Rows swapped in pairs by one turn or mirror: which row each one swaps with
J908: [ 12.1 -22.1  25.7  -0.9  -0.5  15.7  -6.2   4.9  -0.8  -9.0  -1.9   0.1
 -16.7  13.7  -5.0  -8.9  13.3  12.0  -2.5   7.4  21.7  13.5  -9.4  -9.8
  10.9]
J690: [ -7.7 -14.6   4.5   0.4  -6.5   9.5  11.7   3.8  -4.0   0.3 -11.4   1.9
 -10.6   9.9   5.9  -6.1   8.3 -11.4 -11.1  14.1  -0.2 -25.6 -16.0  -8.1
  -4.1]
J680: [  8.4 -19.6  25.0   9.6  -6.6  12.9   0.7   8.4  -3.0  -8.6  -2.3   1.8
 -13.0  11.5  -7.2  -5.7   5.8  17.0  -4.7   6.6  20.6  11.1 -10.2  -6.7
   7.0]
J498: [ -9.0 -11.2   3.2  -2.5  -4.7  13.4  14.2   9.0  -4.1   2.7 -13.8   2.9
  -4.8   8.4   1.0  -5.9   8.8  -8.7  -7.4  10.4   2.6 -29.8 -12.6  -8.4
  -5.8]
J914: [-19.7  -0.4   7.6  -9.2   7.1  14.8  -2.3  -8.8 -11.1  -4.9   0.6   8.2
 -17.6   7.7  -3.7  -1.1   2.4   2.8  -3.5  14.9  27.2  14.2  -0.6  -4.9
  15.3]
J220: [  1.7   4.5   4.5 -14.5  -2.1  16.1  -8.7  -1.3 -26.5   9.4   6.2   1.3
 -16.3  16.9  -1.2  -5.7   2.2   0.8  -2.9  -6.5   1.4 -21.2  -4.8  10.9
  -5.5]
J762: [-10.3   6.1  17.9 -10.6  25.0  19.7  -3.9   4.1   5.7  -6.3  -8.4   4.9
 -20.2  -1.2   8.5  -8.1  -2.0   2.4   8.6  -3.4  13.1 -13.5   6.2  -5.7
   7.3]
J726: [ 13.1 -13.9  -5.2   0.3   5.6  22.4   5.6   3.0   0.5  18.2  -1.8   9.2
   5.3  12.7   8.4  -7.2   8.6 -11.5   0.9 -13.3   9.7 -10.3   3.2  -1.6
   2.2]
J898: [ -7.2 -25.6   4.3   8.7  -2.2  -1.8 -10.3  -4.1  -6.4   2.2   3.3 -12.8
 -12.4 -10.1  -0.4 -14.3   3.5 -14.7   6.9   4.0  18.8   4.6  -4.6 -13.1
   4.1]
J992: [ -6.8 -14.8   2.2   0.7  -7.0  12.9  13.5   5.6  -4.8   4.5 -13.7   0.7
 -10.8   5.7   4.6  -9.1   8.6  -7.7  -6.9   9.5   0.8 -30.8 -14.6  -7.5
  -0.7]
J525: [ 14.5 -14.9  -9.9  -3.1   5.8  19.2   5.4   2.2   4.5  20.1  -0.8   4.5
   5.2   7.9   6.5  -8.7   7.2  -9.2   1.9  -9.5   6.8 -10.6   0.6  -1.2
   1.6]
J607: [ 11.4  -2.2   9.1 -12.4   3.4   8.1 -14.6  22.5  -1.6  -2.2   6.5   1.6
  -7.3  16.6   3.8 -18.7  10.2  -7.5  -7.9 -13.9  16.5 -18.0  -9.0  -2.8
  12.2]
J627: [-12.7   6.1  20.3  -6.0  21.8  20.2  -4.6   3.8   1.2  -5.3  -6.4   2.0
 -22.0   3.6   7.5  -7.0  -6.0   2.0   9.3  -5.6  18.8 -18.3   7.9  -1.8
   7.2]
J57: [  2.5 -19.2  -3.1   8.9   1.8  21.3   6.7  -6.8   2.8  -5.5  -1.6   5.1
  -8.6 -10.4 -10.9 -12.7  -1.9   8.0 -13.8 -11.4  12.6   9.1  -1.3 -14.8
  -0.9]
J119: [ -8.2 -18.1  13.4  -8.6   9.5  28.5   6.6  22.6 -31.0   7.9   7.6  -2.0
  -3.3   5.9  -5.4  -0.9   1.0   7.7   0.2   5.6  19.4  -3.0   1.8   8.2
  -4.5]
J656: [-17.1   4.1   6.2  -4.8  10.8  17.8  -6.3  -8.4 -12.9  -1.2  -0.8   8.8
  -9.2   1.6  -5.2   1.8   3.2   6.9   3.9  14.1  19.5  14.1  -6.6  -9.1
  16.7]
J321: [ -4.0 -15.8   4.7  -2.7  -9.1  12.2  12.1   5.3  -4.0   7.3  -9.8   1.9
  -8.5   8.3   5.9  -6.9   6.0  -7.3 -11.6  10.1  -0.1 -27.2 -17.8  -6.5
  -4.9]
J546: [ -2.8 -26.3  17.5  -2.7  13.0  11.1  -1.0   5.7  -4.0  -5.3  -6.9  17.3
   1.4   5.1  -3.6   5.7  -0.1  13.2 -14.3  -4.3   8.7  -2.4  -3.5 -13.5
  19.4]
J6: [-11.4   7.2  16.5 -10.5  21.1  22.4  -3.0   2.5  -3.0  -4.1  -4.6   2.5
 -24.3   1.1   4.8  -7.7  -6.3   5.8   7.7  -0.2  15.4 -12.4  10.1  -7.9
   9.6]
J600: [ 12.5 -14.1  -6.7  -5.2   3.4  19.8   5.3   3.6   3.0  17.0   0.1   4.9
   6.3  11.1   9.3  -9.4   8.1 -11.6   3.3 -16.5   9.4  -9.0   3.7   4.6
   0.3]
J358: [-10.0   4.0  19.5  -9.3  24.9  18.8  -1.8   6.4   3.6  -3.7  -6.2   4.3
 -23.4  -0.5   7.8  -7.4  -5.3   4.2   6.8  -3.4  16.7 -15.0   9.5  -4.0
   2.6]
J854: [ -8.1 -14.4  11.8 -11.2   8.7  25.1   0.3  21.7 -35.1   5.6   9.6  -3.1
  -8.2   1.7   2.1   3.4   1.0  10.3   5.2   3.8  18.1  -0.8   3.1   9.2
   2.5]
J677: [  0.2 -22.1  -5.7  10.3   3.6  19.8   4.7  -7.3  -2.6  -4.4  -2.7   3.9
 -11.1 -13.5  -9.7 -12.3   3.3   5.9 -11.2 -13.2   7.7   8.0  -2.6 -11.4
   0.5]
J46: [  0.3   3.1  -2.7 -13.0  -8.6  14.3  -0.8  -7.0 -25.5   5.2  11.2  -7.6
 -12.1  12.4   4.7  -2.1  -1.4   3.3   3.3  -3.5  14.2 -18.1  -4.5  13.9
  -7.0]
J731: [  1.6 -23.7  18.9  -4.2  13.6  12.1   5.3   5.4  -0.1  -0.9  -7.1  11.6
   1.3   4.5  -1.0   7.5  -1.7  11.9 -14.0  -8.2   7.2  -6.2  -4.6 -13.4
  20.2]
J650: [ 16.7 -18.9   6.8 -17.4   7.8   8.8 -12.4  10.8  -2.7   3.9  12.4 -16.0
  -4.5   0.3   0.0 -15.9  -1.9  14.4   4.1 -12.1   7.1  -3.6  -1.6  -5.9
   1.9]
J735: [ -6.6 -23.0  16.4 -10.2  10.0  29.5   1.4  21.3 -31.1   5.7   9.0  -1.0
  -9.6   1.5   1.7   1.3   0.1   6.4  -1.1   3.4  17.7  -1.0   6.3   5.7
  -1.0]
J166: [-18.0   0.3   5.8  -6.8   9.0  13.3  -1.4  -9.5 -13.6   2.9  -4.7  16.3
 -12.2   6.4   4.4  -1.6   5.3   7.1  -4.3  14.0  20.2  14.4  -2.5  -7.4
  16.4]
J678: [ -3.6 -20.6   4.7  11.1  -4.1   2.2  -4.2  -2.9 -11.1   3.7   7.2 -12.0
 -12.3  -9.0  -1.0 -19.2  -1.6 -14.9  12.5   5.7  22.4   4.1  -2.6  -8.1
   2.6]
J469: [ -5.8 -20.0   2.8  10.5  -6.7  -1.1  -7.3  -3.0  -9.7   4.7   9.0 -13.3
 -16.0  -7.8   4.5 -16.5   3.5 -17.1   5.1   7.8  19.0   2.4  -5.8  -9.8
   1.8]
J553: [ 22.9 -12.0   4.8 -17.7   8.2  10.6 -12.7   9.1  -2.6   5.0   9.6 -16.9
  -7.8   2.6   4.1 -17.0  -3.0  14.1   2.5  -9.2  10.1  -9.8  -1.6  -3.0
   0.6]
J750: [ 14.3 -17.6  -7.3  -1.9   1.4  19.6   5.1   0.3   3.6  18.1   0.6   5.2
   5.1  11.0   4.0  -9.2  10.1 -10.2   4.1 -15.5   9.2 -10.1   0.7   0.0
  -0.1]
J235: [ -8.9 -19.3   3.9   7.5  -5.4  -2.4  -6.9  -4.4  -6.6  -0.7   3.6 -14.0
 -12.6  -6.4   3.4 -16.0   3.5 -20.0   9.3   6.4  13.7   0.8  -3.3 -11.1
   3.6]
J939: [-10.1 -22.1   4.0  10.3  -1.0  -1.7  -7.4   1.4  -4.2   2.9   9.0 -13.8
 -12.8  -7.5  -0.5 -16.8   3.4 -15.8  11.0   5.2  15.0   3.5  -4.7 -11.9
   3.9]
J520: [ 18.1 -15.0  -7.8  -6.4   4.1  21.0   3.3   3.6   0.4  15.2  -1.6   7.7
   9.5   7.4   6.4 -11.5  11.3  -8.0   2.1 -12.6   9.6 -10.4  -0.3   0.2
  -0.2]
J749: [  1.1   5.8   0.7 -14.7  -3.8  13.5  -5.1  -0.4 -27.2   5.9   8.9   2.5
 -19.0  16.2   1.4  -3.8   2.4   4.4   2.3  -4.7  14.4 -18.4  -3.5  12.0
  -2.6]
J686: [  9.9 -11.4  24.5  10.4  -4.9  13.9  -0.4  11.4   2.8  -3.9  -1.2   4.7
 -10.5  16.8  -6.7  -4.2   9.9  12.4  -4.6   7.1  20.8  12.8  -8.8 -11.4
   7.9]
J664: [ -3.1 -23.6  16.2  -9.0   6.4  28.0  -2.6  23.0 -29.4   6.5   7.2   0.0
  -8.5   4.2  -1.9   3.9   1.4   7.0   0.1   0.0  20.3   2.6   0.7   9.5
   1.7]
J415: [ -9.0 -24.7   0.0  10.5  -3.4  -0.7  -7.0   2.4  -8.5   3.4   3.3 -14.9
 -11.0  -6.7   1.6 -17.0   3.2 -15.9  10.3   7.7  17.6   3.3  -6.3  -8.9
   4.1]
J144: [-11.1   6.3  19.5  -7.5  26.0  18.2  -2.3   2.0   3.1  -4.7  -3.3   4.3
 -20.0   3.1   4.9  -8.0  -7.5   2.9   6.3  -7.9  19.9 -17.7   9.7 -10.2
   3.2]
J193: [ -9.3 -19.6   4.8   7.8  -3.6  -4.8  -7.3  -2.1  -9.4   4.4   5.1 -14.1
  -9.4  -6.9   2.7 -16.2   2.3 -17.1  10.0   3.9  16.7   2.1  -7.1  -8.4
   2.2]
J515: [ -1.3 -18.8  -3.2   7.3   1.3  24.8   8.7  -5.2   2.9  -7.1  -2.4   0.8
 -11.3 -12.8 -10.2 -10.4   2.8   7.3 -13.7 -13.6  12.6   9.5  -1.1 -10.5
   0.1]
J45: [-11.9   5.7  21.3  -5.8  21.3  18.6  -2.7  -1.3   2.1  -3.1  -4.7   3.4
 -21.2   0.2   1.7 -13.8  -5.5  -0.7  10.1  -5.0  20.8 -16.5  13.3  -4.6
   6.2]
J168: [-17.1   1.6   9.8  -3.8   8.5   9.0  -7.0  -9.5  -5.8   2.3  -0.3   5.3
 -12.2   1.6  -3.0  -0.6   4.5   2.9  -4.8  15.3  22.7  19.6  -2.1  -2.5
  13.8]
J727: [ -1.6 -16.9  -6.1   7.5   1.1  21.0   9.9  -5.0   5.4  -5.4  -3.1   1.5
 -11.8  -9.8 -10.1 -16.2   3.1   4.6 -12.4 -12.5  11.4   8.6  -6.1 -11.3
   0.3]
J149: [ 12.0  -3.4  12.6  -8.0  -1.2   9.3 -15.6  21.7  -8.5  -5.4   6.8   4.9
 -10.5  10.1  -0.9 -24.3  12.5  -6.8  -7.5 -15.1  12.4 -14.4 -11.0  -2.7
   8.9]
J547: [ -9.2 -15.8   3.8  -0.6 -12.5   9.4  12.9   8.1  -7.3   6.0  -9.0  -2.7
  -6.7   5.6   6.1  -5.0   8.9  -9.6 -11.0  13.6   0.1 -24.2 -14.1  -6.3
  -0.8]
J595: [  8.4 -22.5  23.9   5.0  -5.0  13.0  -4.0   9.0   2.4 -11.8   2.0   2.1
 -16.7  14.2  -8.1  -9.7  12.0  13.8  -0.9   0.7  17.7  13.2  -5.5  -9.6
   4.0]
J300: [ -1.3 -17.4  -7.7   8.4   2.4  22.9   5.4  -2.4   0.9  -6.3  -1.3   3.2
 -13.1 -13.7  -8.5 -16.4   2.1   9.3 -10.6  -8.8  12.2  11.5  -1.7 -10.6
  -2.4]
J613: [-24.4  -2.4   4.8  -9.2   7.5  13.8   1.2 -12.7  -9.1  -9.7   0.2   9.3
  -6.1   4.1  -2.4   2.4  -0.4  -4.1  -2.5  12.4  22.7   8.9  -2.1  -3.9
  11.5]
J359: [ -5.0 -22.8  15.9 -12.7   7.5  29.6   5.2  18.8 -31.1   6.6  12.4   0.4
  -3.6   2.0   0.2  -1.7   0.6   9.6   3.0   5.7  16.7   0.6   2.2   7.3
  -2.4]
J799: [ -0.9  10.2  -0.1  -9.7  -0.7  20.9 -10.3   1.2 -28.9   8.9   8.2   2.6
 -14.0  12.8   1.1  -2.9   0.7   8.1   7.6  -4.3   6.4 -19.3  -8.8   5.4
   2.8]
J347: [ 13.6  -3.7  11.3  -8.7   2.6   7.7  -5.8  24.4  -1.3   1.0   6.2   5.2
  -9.9  13.9   5.4 -13.7  11.3  -5.6 -12.9 -16.7  18.8 -17.5 -14.7  -1.9
  13.2]
J103: [ -8.8 -18.5  15.4  -9.7   7.3  29.9   0.2  23.3 -28.9   2.3   9.0  -6.3
  -8.4   2.4  -1.8  -0.7   0.3   8.7   2.3   5.2  21.9   1.7   2.1   8.4
  -1.4]
J997: [ -4.5 -15.4   6.9   0.4  -5.8  11.0  13.9   8.3  -6.8   4.7 -10.7  -0.1
  -7.8   6.7   4.3  -6.1   9.6  -8.5  -9.0  11.3  -0.4 -28.8 -16.5  -7.7
  -2.5]
J923: [  1.4   5.5  -1.9 -12.3  -4.0  15.2  -8.9  -0.7 -29.7   9.1   9.6  -2.1
 -21.0  16.7   4.2  -8.4   1.9   8.4   1.9  -6.6  10.5 -14.3  -2.8   3.4
  -2.1]
J719: [-11.7 -13.3   5.9  -1.5  -7.5  12.3  12.8   2.6  -7.3   5.5 -11.4  -2.1
  -8.0   7.8   4.3  -8.3   8.7  -7.9 -10.7  12.3  -0.9 -25.5 -14.9  -8.6
  -4.1]
J110: [ -7.0   5.3  18.8 -11.7  21.1  19.4  -6.2   5.5   6.9  -4.5  -8.2   2.3
 -26.8   0.6   5.4  -7.7  -3.7   6.0   4.5  -4.3  20.9 -15.3   6.4  -1.0
   6.8]
J233: [  9.7  -4.5   9.8  -4.8   1.6   4.2 -13.6  25.0  -1.5   0.9   5.3   9.0
 -12.0  16.7   3.8 -12.5   6.2   0.2 -13.5 -14.7  19.7 -16.3 -14.3  -1.9
   9.4]
J943: [ -3.3 -19.3  14.2  -5.2   4.9  30.5  -0.9  21.5 -32.0   7.8  12.8  -4.0
  -7.3   2.6  -0.5   2.5  -2.5   9.4   0.4   2.3  16.9   0.3   4.4   5.6
   1.8]

J553 pairs with J546
J731 pairs with J650
J149 pairs with J686
J193 pairs with J719
J220 pairs with J168
J600 pairs with J515
J799 pairs with J656

